50 stands for zero in the data rows.
How far apart are the two rows of each pair, measured in a hidden way? 0 means very close, and 40 very far. Two or three weighted sums of its numbers give each row a place; it is the straight-line distance between the places.
array([62, 55, 59, 44, 36, 51, 71, 64, 62, 47, 61, 37, 66, 19, 43, 64])
array([49, 42, 65, 18, 27, 39, 70, 40, 67, 45, 64, 23, 59, 43, 32, 68]) 14
array([61, 73, 41, 50, 57, 59, 58, 54, 45, 56, 51, 40, 54, 50, 51, 44])
array([36, 33, 69, 21, 36, 45, 34, 56, 59, 37, 64, 34, 54, 37, 34, 68]) 20
array([27, 53, 59, 27, 43, 28, 53, 45, 66, 46, 64, 52, 56, 54, 31, 49])
array([31, 53, 56, 47, 57, 54, 20, 52, 46, 39, 49, 53, 47, 76, 45, 39]) 6
array([48, 42, 55, 45, 46, 58, 49, 55, 42, 41, 50, 38, 43, 49, 52, 31])
array([32, 48, 57, 28, 45, 57, 52, 58, 57, 49, 51, 40, 35, 47, 60, 34]) 25
array([49, 35, 51, 38, 50, 41, 48, 29, 65, 42, 40, 50, 40, 56, 68, 58])
array([55, 67, 44, 73, 60, 61, 40, 51, 47, 42, 40, 41, 61, 38, 54, 49]) 14
array([58, 36, 33, 41, 71, 41, 66, 45, 57, 66, 31, 50, 42, 60, 61, 37])
array([69, 30, 32, 57, 79, 41, 61, 43, 49, 51, 32, 62, 43, 67, 52, 25]) 18
array([47, 71, 41, 54, 54, 74,  6, 48, 37, 41, 41, 37, 59, 52, 50, 63])
array([36, 68, 49, 46, 42, 73, 44, 58, 15, 42, 44, 31, 90, 40, 72, 73]) 18
array([58, 38, 43, 27, 49, 46, 59, 53, 54, 62, 61, 48, 48, 63, 34, 58])
array([62, 66, 42, 68, 65, 72, 29, 72, 32, 49, 48, 30, 44, 45, 48, 38]) 32
array([45, 65, 56, 46, 38, 48, 51, 55, 58, 45, 58, 50, 68, 34, 37, 71])
array([52, 39, 52, 51, 65, 56, 57, 52, 45, 58, 42, 75, 33, 55, 47, 54]) 17
array([58, 60, 28, 67, 71, 49, 72, 71, 29, 64, 42, 51, 28, 61, 37, 23])
array([50, 52, 47, 53, 46, 41, 57, 37, 59, 40, 52, 50, 64, 59, 70, 54]) 23
array([45, 67, 46, 42, 47, 57, 43, 37, 52, 43, 41, 48, 60, 36, 54, 57])
array([42, 71, 58, 76, 53, 62, 36, 79, 26, 47, 54, 32, 58, 36, 33, 41]) 11
array([38, 58, 37, 57, 64, 59, 56, 44, 46, 71, 27, 62, 38, 71, 54, 41])
array([50, 51, 45, 51, 31, 33, 78, 65, 36, 49, 62, 57, 63, 64, 34, 52]) 31
array([51, 60, 54, 62, 57, 56, 60, 48, 55, 37, 43, 68, 38, 39, 67, 40])
array([55, 36, 54, 35, 72, 68, 35, 32, 59, 52, 39, 53, 30, 22, 76, 56]) 16
array([42, 57, 64, 36, 51, 59, 56, 53, 49, 58, 46, 64, 55, 42, 45, 60])
array([52, 35, 32, 29, 43, 32, 56, 29, 61, 53, 50, 31, 50, 76, 37, 59]) 17
array([58, 42, 40, 59, 58, 44, 63, 53, 55, 55, 47, 66, 35, 54, 63, 41])
array([67, 53, 49, 54, 45, 49, 56, 46, 63, 61, 56, 73, 30, 73, 34, 59]) 15
array([47, 31, 37, 36, 47, 38, 49, 28, 58, 49, 58, 28, 66, 60, 58, 80])
array([60, 44, 45, 57, 53, 71, 43, 31, 68, 53, 39, 28, 36, 53, 74, 76]) 25
array([41, 44, 67, 30, 33, 49, 53, 51, 68, 46, 52, 40, 58, 58, 39, 62])
array([54, 39, 32, 35, 42, 36, 83, 57, 58, 64, 51, 68, 68, 74, 26, 33]) 16
array([45, 40, 46, 52, 55, 57, 30, 43, 57, 55, 38, 71, 22, 64, 64, 41])
array([43, 29, 41, 45, 56, 49, 55, 37, 57, 53, 39, 57, 34, 51, 66, 47]) 8
array([51, 40, 39, 62, 60, 52, 42, 44, 43, 44, 39, 56, 45, 47, 71, 30])
array([ 5, 50, 93, 35, 21, 64, 31, 68, 53, 36, 60, 22, 57, 13, 38, 72]) 21
array([35, 39, 62, 36, 44, 59, 40, 49, 49, 41, 60, 49, 45, 41, 54, 65])
array([43, 41, 42, 26, 63, 50, 54, 42, 49, 51, 43, 74, 31, 75, 52, 30]) 16
array([64, 34, 42, 50, 63, 46, 66, 40, 57, 56, 29, 61,  7, 60, 53, 49])
array([50, 50, 34, 45, 66, 43, 50, 35, 53, 57, 34, 56, 52, 52, 53, 48]) 5
array([12, 58, 80, 35,  9, 38, 47, 73, 50, 40, 74, 35, 84, 51, 17, 59])
array([50, 48, 45, 82, 74, 59, 52, 65, 22, 51, 39, 54, 74, 21, 53, 33]) 29
array([44, 49, 62, 46, 39, 41, 62, 79, 30, 50, 76, 55, 69, 17, 40, 68])
array([51, 51, 69, 51, 43, 70, 35, 79, 20, 47, 56, 43, 61, 32, 47, 54]) 8
array([47, 42, 34, 34, 58, 60, 42, 39, 58, 64, 42, 48, 44, 61, 69, 70])
array([54, 21, 37, 57, 83, 54, 31, 23, 61, 47, 22, 69, 24, 62, 71, 52]) 16
array([76, 69, 51, 93, 61, 47, 51, 78, 18, 60, 43, 64, 51, 43, 40, 25])
array([67, 51, 46, 58, 58, 50, 64, 37, 54, 52, 43, 43, 23, 54, 62, 52]) 16
array([58, 43, 61, 48, 33, 45, 54, 57, 55, 33, 67, 34, 61, 27, 52, 66])
array([68, 59, 54, 50, 43, 79, 48, 77, 19, 41, 57, 42, 53, 22, 43, 48]) 7
array([52, 62, 41, 53, 45, 51, 49, 36, 61, 58, 45, 52, 52, 62, 50, 56])
array([51, 53, 54, 38, 39, 46, 39, 44, 70, 41, 60, 52, 58, 65, 36, 69]) 7
array([62, 55, 37, 68, 57, 46, 63, 40, 61, 53, 46, 56, 63, 51, 66, 51])
array([56, 45, 40, 72, 65, 65, 41, 34, 51, 66, 24, 93, 36, 66, 54, 47]) 9
array([70, 46, 30, 66, 84, 64, 64, 48, 41, 58, 38, 50, 34, 46, 81, 24])
array([52, 60, 55, 49, 45, 68, 36, 66, 38, 53, 58, 36, 70, 59, 48, 55]) 14
array([37, 46, 58, 38, 54, 63, 54, 57, 41, 48, 43, 49, 41, 46, 56, 37])
array([55, 40, 33, 54, 50, 30, 66, 53, 50, 49, 46, 77, 54, 51, 45, 43]) 21
array([51, 28, 36, 62, 69, 49, 54, 34, 49, 46, 23, 78, 35, 59, 61, 36])
array([61, 26, 36, 60, 53, 46, 50, 33, 52, 50, 32, 83, 28, 76, 49, 50]) 16
array([61, 51, 36, 53, 44, 42, 68, 38, 49, 50, 52, 42, 49, 61, 55, 49])
array([37, 52, 74, 34, 25, 60, 12, 66, 56, 45, 83, 20, 60, 57, 48, 91]) 14
array([31, 49, 78, 43, 38, 35, 41, 72, 43, 29, 86, 33, 74, 25, 29, 73])
array([46, 40, 38, 57, 58, 55, 50, 35, 55, 52, 32, 54, 38, 51, 64, 44]) 19
array([41, 52, 62, 39, 50, 61, 32, 52, 40, 42, 66, 30, 63, 31, 51, 48])
array([42, 70, 59, 54, 33, 46, 61, 67, 51, 54, 62, 37, 58, 41, 39, 51]) 18
array([47, 51, 43, 44, 51, 61, 47, 45, 62, 62, 45, 53, 46, 49, 42, 51])
array([48, 55, 72, 57, 27, 54, 25, 50, 58, 49, 64, 48, 42, 59, 34, 71]) 18
array([38, 53, 46, 32, 43, 48, 44, 41, 70, 50, 36, 64, 49, 81, 50, 34])
array([48, 72, 32, 53, 47, 49, 53, 43, 23, 42, 50, 38, 67, 65, 42, 45]) 26
array([61, 53, 36, 70, 63, 62, 42, 63, 35, 54, 40, 48, 35, 61, 51, 32])
array([74, 45, 45, 51, 61, 38, 59, 33, 61, 53, 50, 55, 38, 34, 59, 50]) 17
array([31, 47, 75, 48, 35, 55, 31, 55, 59, 37, 52, 48, 52, 47, 38, 47])
array([57, 57, 44, 44, 52, 50, 46, 31, 74, 47, 46, 33, 62, 49, 62, 59]) 9
array([41, 67, 42, 37, 39, 57, 50, 38, 31, 48, 48, 29, 68, 54, 64, 55])
array([50, 54, 58, 64, 55, 42, 49, 65, 46, 63, 68, 47, 45, 37, 35, 40]) 22
array([36, 73, 76, 33, 36, 56, 44, 65, 43, 35, 68, 37, 76, 14, 44, 78])
array([74, 72, 36, 79, 59, 46, 58, 48, 40, 70, 39, 50, 42, 49, 44, 32]) 14
array([44, 73, 63, 72, 48, 68, 47, 83, 25, 49, 52, 43, 73, 34, 29, 56])
array([60, 76, 47, 66, 55, 64, 32, 71,  5, 52, 46, 38, 53, 42, 44, 42]) 2
array([67, 39, 33, 52, 64, 66, 47, 67, 29, 57, 45, 46, 47, 52, 70, 50])
array([58, 50, 40, 28, 56, 37, 47, 21, 79, 55, 55, 45, 58, 42, 62, 68]) 10
array([41, 52, 57, 65, 63, 36, 65, 73, 17, 63, 55, 67, 63, 56, 31, 33])
array([50, 48, 43, 57, 67, 65, 50, 71, 41, 50, 34, 42, 62, 50, 78, 37]) 38
array([32, 44, 91, 48, 23, 59, 25, 71, 43, 46, 73, 33, 49, 29, 23, 81])
array([36, 41, 88, 41, 35, 51, 28, 81, 30, 40, 70, 50, 47, 49, 26, 61]) 2
array([38, 64, 56, 65, 48, 50, 59, 84, 26, 57, 53, 60, 45, 36, 32, 39])
array([60, 28, 34, 31, 42, 47, 55, 40, 54, 40, 53, 41, 20, 58, 63, 57]) 9
array([50, 63, 42, 58, 61, 47, 56, 41, 52, 58, 31, 64, 51, 52, 59, 36])
array([46, 49, 43, 44, 62, 49, 48, 38, 50, 48, 33, 55, 38, 51, 76, 43]) 3
array([43, 41, 61, 23, 30, 44, 50, 48, 71, 43, 59, 50, 63, 43, 32, 59])
array([55, 47, 31, 55, 52, 25, 78, 38, 39, 58, 49, 48, 45, 60, 36, 45]) 13
array([38, 30, 44, 50, 49, 44, 76, 51, 42, 53, 48, 67, 51, 45, 49, 47])
array([52, 72, 76, 72, 39, 50, 29, 71, 28, 51, 68, 35, 64, 33, 23, 50]) 6
array([57, 64, 55, 54, 47, 43, 53, 59, 40, 54, 73, 42, 64, 34, 43, 58])
array([39, 62, 55, 48, 53, 46, 59, 52, 63, 50, 39, 73, 48, 47, 43, 48]) 34
array([48, 48, 41, 54, 68, 46, 49, 38, 62, 58, 40, 61, 35, 63, 54, 18])
array([18, 74, 94, 53, 27, 53, 25, 66, 55, 39, 75, 25, 79, 26, 31, 85]) 7
array([46, 46, 65, 25, 36, 40, 34, 35, 74, 52, 57, 37, 53, 62, 52, 63])
array([46, 53, 70, 47, 40, 53, 33, 43, 50, 42, 56, 44, 43, 40, 29, 72]) 15
array([45, 49, 56, 45, 54, 39, 27, 39, 56, 46, 50, 61, 53, 60, 50, 47])
array([60, 70, 59, 60, 61, 71, 41, 63, 34, 48, 47, 35, 72, 17, 49, 51]) 12
array([47, 65, 61, 50, 45, 49, 50, 61, 48, 51, 55, 67, 46, 49, 45, 32])
array([51, 27, 35, 41, 65, 55, 43, 24, 73, 48, 45, 59, 38, 59, 68, 46]) 12
array([50, 46, 43, 66, 68, 48, 44, 42, 59, 64, 56, 69, 58, 59, 58, 53])
array([57, 78, 50, 72, 64, 60, 36, 72, 21, 54, 52, 46, 52, 51, 22, 37]) 21
array([56, 62, 44, 73, 55, 38, 61, 65, 39, 53, 52, 53, 63, 55, 42, 40])
array([53, 41, 57, 64, 64, 66, 63, 65, 32, 48, 34, 53, 56, 13, 60, 32]) 12
array([46, 56, 66, 57, 31, 83, 40, 65, 46, 39, 55, 35, 63, 13, 69, 70])
array([20, 58, 94, 51, 14, 54, 26, 73, 51, 43, 72, 26, 65, 25, 39, 94]) 17
array([64, 53, 56, 76, 56, 35, 54, 40, 63, 52, 71, 40, 75, 20, 58, 62])
array([57, 34, 32, 47, 55, 46, 45, 33, 63, 49, 58, 44, 25, 64, 55, 43]) 27
array([67, 58, 38, 53, 51, 51, 75, 46, 52, 51, 38, 38, 48, 42, 57, 40])
array([68, 66, 48, 65, 54, 45, 57, 38, 49, 51, 39, 59, 49, 62, 36, 51]) 15
array([62, 46, 64, 35, 52, 52, 50, 37, 78, 45, 60, 63, 44, 45, 43, 65])
array([62, 39, 43, 58, 46, 36, 63, 35, 79, 59, 47, 52, 24, 91, 47, 43]) 12
array([52, 49, 63, 37, 42, 52, 64, 75, 43, 52, 69, 23, 64, 15, 26, 61])
array([40, 47, 52, 39, 64, 53, 39, 50, 49, 42, 41, 63, 44, 49, 48, 37]) 21
array([80, 39, 44, 39, 39, 38, 64, 39, 61, 51, 65, 50, 25, 70, 48, 59])
array([38, 54, 79, 44, 42, 31, 44, 73, 33, 40, 81, 32, 79, 30, 26, 53]) 5
array([78, 65, 45, 78, 59, 52, 56, 60, 31, 54, 55, 53, 43, 49, 49, 41])
array([49, 40, 29, 30, 69, 53, 55, 37, 56, 52, 31, 60, 48, 63, 63, 45]) 25
array([50, 45, 53, 61, 46, 52, 38, 25, 87, 42, 47, 46, 54, 75, 65, 52])
array([70, 64, 42, 62, 59, 57, 43, 42, 55, 45, 38, 58, 36, 53, 72, 30]) 17
array([41, 45, 57, 46, 53, 45, 33, 69, 32, 38, 63, 64, 46, 63, 34, 37])
array([36, 56, 41, 67, 57, 50, 72, 55, 44, 54, 40, 73, 40, 53, 49, 26]) 21
array([52, 56, 39, 40, 39, 47, 56, 45, 61, 35, 54, 39, 70, 66, 48, 60])
array([16, 65, 62, 49, 24, 40, 52, 67, 37, 39, 62, 43, 72, 42, 36, 60]) 4
array([56, 42, 46, 39, 49, 49, 40, 24, 77, 61, 52, 60, 48, 68, 63, 79])
array([51, 45, 36, 56, 50, 47, 70, 49, 51, 48, 54, 58, 50, 57, 54, 46]) 11
array([46, 67, 37, 55, 65, 44, 46, 44, 51, 52, 42, 45, 53, 67, 35, 43])
array([64, 43, 30, 43, 46, 53, 57, 44, 43, 48, 36, 63, 64, 52, 53, 44]) 29
array([42, 29, 43, 77, 78, 56, 38, 33, 57, 51,  9, 96, 19, 62, 45, 35])
array([55, 60, 38, 74, 63, 50, 48, 58, 38, 48, 29, 58, 62, 37, 72, 35]) 15
array([42, 33, 31, 54, 71, 57, 55, 37, 49, 62, 28, 61, 39, 56, 61, 40])
array([47, 53, 46, 28, 51, 62, 46, 49, 59, 55, 42, 44, 54, 45, 40, 56]) 18
array([54, 74, 37, 64, 43, 30, 53, 25, 48, 49, 56, 44, 58, 48, 40, 49])
array([49, 46, 46, 66, 44, 32, 79, 44, 51, 55, 50, 59, 44, 55, 43, 50]) 11
array([44, 44, 39, 46, 68, 68, 49, 34, 58, 58, 35, 53, 34, 56, 69, 46])
array([45, 58, 66, 53, 35, 54, 54, 36, 84, 43, 63, 46, 63, 50, 63, 50]) 8
array([51, 43, 47, 53, 68, 51, 51, 42, 55, 54, 21, 52, 25, 35, 54, 28])
array([60, 50, 36, 72, 65, 63, 56, 57, 39, 55, 29, 46, 41, 43, 63, 29]) 11
array([45, 67, 52, 43, 57, 45, 50, 45, 56, 58, 59, 32, 58, 31, 39, 46])
array([47, 56, 58, 48, 35, 79, 40, 56, 47, 53, 71, 16, 53, 58, 60, 63]) 14
array([52, 32, 49, 43, 49, 28, 70, 39, 60, 45, 58, 61, 43, 51, 48, 37])
array([66, 82, 51, 59, 48, 58, 30, 40, 54, 52, 53, 41, 48, 52, 78, 61]) 32
array([65, 51, 40, 64, 52, 41, 55, 50, 53, 58, 49, 41, 23, 68, 58, 37])
array([73, 50, 35, 35, 30, 38, 85, 36, 54, 50, 62, 34, 49, 56, 39, 61]) 18
array([35, 36, 59, 38, 61, 37, 45, 42, 54, 61, 57, 57, 37, 58, 49, 39])
array([48, 38, 42, 53, 61, 48, 67, 52, 40, 49, 42, 69, 41, 50, 60, 39]) 18
array([69, 53, 58, 83, 83, 59, 30, 79, 37, 57, 27, 42, 48, 36, 59, 11])
array([55, 47, 38, 53, 64, 48, 55, 39, 58, 57, 46, 46, 30, 58, 59, 45]) 4
array([68, 47, 37, 55, 68, 64, 40, 39, 46, 46, 45, 42, 43, 39, 70, 52])
array([60, 49, 43, 48, 61, 52, 51, 39, 58, 45, 43, 29, 37, 45, 57, 40]) 18
array([43, 55, 57, 57, 47, 34, 50, 56, 49, 37, 61, 42, 74, 30, 32, 49])
array([68, 65, 52, 66, 53, 71, 45, 47, 56, 52, 48, 40, 60, 30, 71, 47]) 10
array([47, 48, 66, 53, 55, 49, 60, 70, 40, 53, 65, 34, 56, 21, 41, 49])
array([35, 48, 55, 43, 45, 33, 58, 73, 42, 55, 65, 45, 63, 62, 30, 40]) 13
array([61, 54, 52, 62, 44, 47, 53, 41, 67, 50, 46, 72, 30, 57, 40, 39])
array([62, 47, 45, 57, 40, 30, 88, 41, 71, 58, 45, 72, 59, 47, 50, 41]) 11
array([53, 14, 41, 36, 58, 26, 49, 49, 56, 49, 40, 72, 33, 75, 57, 35])
array([58, 62, 51, 67, 39, 52, 63, 63, 35, 51, 58, 36, 67, 28, 47, 59]) 17
array([ 0, 40, 90, 38,  6, 50, 29, 73, 50, 36, 81,  8, 62, 52, 25, 65])
array([39, 48, 41, 62, 71, 54, 51, 42, 44, 56, 21, 73, 45, 49, 59, 44]) 26
array([82, 50, 41, 64, 53, 60, 52, 62, 38, 54, 38, 55, 40, 40, 57, 43])
array([55, 52, 72, 43, 40, 49, 36, 57, 44, 34, 71, 17, 80, 17, 49, 74]) 10
array([47, 49, 52, 54, 71, 55, 41, 39, 48, 69, 38, 50, 26, 47, 44, 29])
array([48, 38, 42, 38, 51, 32, 61, 40, 48, 47, 42, 60, 44, 65, 30, 65]) 12
array([55, 39, 45, 49, 34, 54, 50, 47, 56, 40, 60, 42, 58, 54, 71, 63])
array([60, 50, 56, 56, 57, 54, 36, 23, 75, 47, 50, 54, 52, 35, 65, 59]) 5
array([41, 57, 51, 43, 38, 38, 54, 48, 57, 44, 57, 68, 58, 65, 37, 56])
array([51, 71, 62, 57, 40, 46, 23, 40, 53, 37, 54, 59, 51, 37, 32, 63]) 10
array([50, 50, 56, 53, 45, 57, 41, 61, 41, 45, 63, 50, 43, 65, 51, 53])
array([65, 42, 45, 52, 45, 45, 58, 38, 68, 50, 57, 25, 57, 42, 50, 66]) 5
array([54, 40, 23, 49, 74, 73, 58, 54, 34, 47, 32, 48, 54, 39, 74, 38])
array([43, 61, 37, 55, 51, 53, 65, 57, 41, 64, 36, 61, 42, 54, 66, 26]) 14
array([34, 50, 80, 34, 47, 63, 46, 62, 55, 47, 66, 31, 49, 32, 37, 62])
array([30, 64, 66, 32, 21, 54, 37, 48, 66, 38, 75, 36, 67, 49, 49, 74]) 9
array([52, 44, 43, 54, 60, 51, 68, 44, 52, 57, 38, 64, 47, 51, 61, 43])
array([34, 54, 58, 38, 25, 49, 53, 63, 46, 50, 60, 54, 51, 44, 56, 71]) 6
array([47, 77, 84, 62, 30, 84,  1, 53, 61, 41, 76, 37, 56, 29, 55, 86])
array([58, 66, 41, 55, 38, 59, 44, 59, 31, 46, 41, 35, 53, 60, 54, 47]) 10
array([55, 46, 33, 69, 60, 68, 44, 63, 31, 48, 33, 57, 70, 43, 69, 48])
array([44, 63, 68, 71, 53, 66, 11, 65, 31, 36, 60, 35, 57, 32, 62, 52]) 5
array([49, 41, 35, 43, 48, 34, 56, 45, 59, 46, 50, 66, 49, 64, 42, 35])
array([59, 26, 61, 53, 42, 23, 66, 38, 70, 64, 59, 44, 30, 71, 40, 55]) 30
array([37, 54, 40, 36, 62, 54, 66, 37, 66, 67, 41, 62, 61, 50, 66, 56])
array([42, 41, 46, 43, 48, 33, 55, 32, 57, 52, 43, 74, 49, 57, 53, 38]) 20
array([43, 33, 42, 38, 57, 40, 39, 46, 42, 40, 19, 58, 38, 60, 50, 38])
array([51, 74, 46, 53, 61, 37, 52, 32, 59, 60, 41, 49, 46, 54, 39, 40]) 8
array([58, 36, 47, 64, 57, 43, 61, 36, 58, 51, 26, 68, 39, 34, 55, 53])
array([54, 65, 46, 47, 48, 44, 45, 39, 45, 41, 64, 37, 58, 57, 56, 58]) 8
array([41, 48, 64, 19, 44, 59, 46, 40, 70, 41, 55, 32, 62, 37, 44, 60])
array([35, 51, 68, 68, 15, 36, 42, 78, 27, 46, 69, 52, 47, 59, 32, 48]) 28
array([28, 54, 70, 32, 35, 61, 39, 49, 75, 30, 70, 20, 73, 23, 64, 69])
array([32, 42, 57, 35, 43, 46, 37, 39, 76, 45, 46, 49, 41, 61, 46, 42]) 14
array([33, 40, 58, 18, 41, 35, 53, 56, 50, 52, 62, 57, 57, 61, 50, 60])
array([74, 31, 34, 46, 38, 32, 73, 55, 52, 42, 61, 53, 49, 60, 48, 66]) 20
array([44, 48, 57,  2, 26, 55, 51, 50, 69, 38, 65, 40, 84, 50, 65, 88])
array([20, 49, 82, 42, 31, 43, 43, 75, 44, 48, 66, 53, 63, 51, 26, 63]) 14
array([69, 49, 35, 59, 52, 49, 67, 42, 48, 45, 44, 41, 48, 42, 53, 36])
array([59, 32, 53, 59, 58, 34, 45, 36, 75, 42, 46, 60, 53, 63, 45, 51]) 14
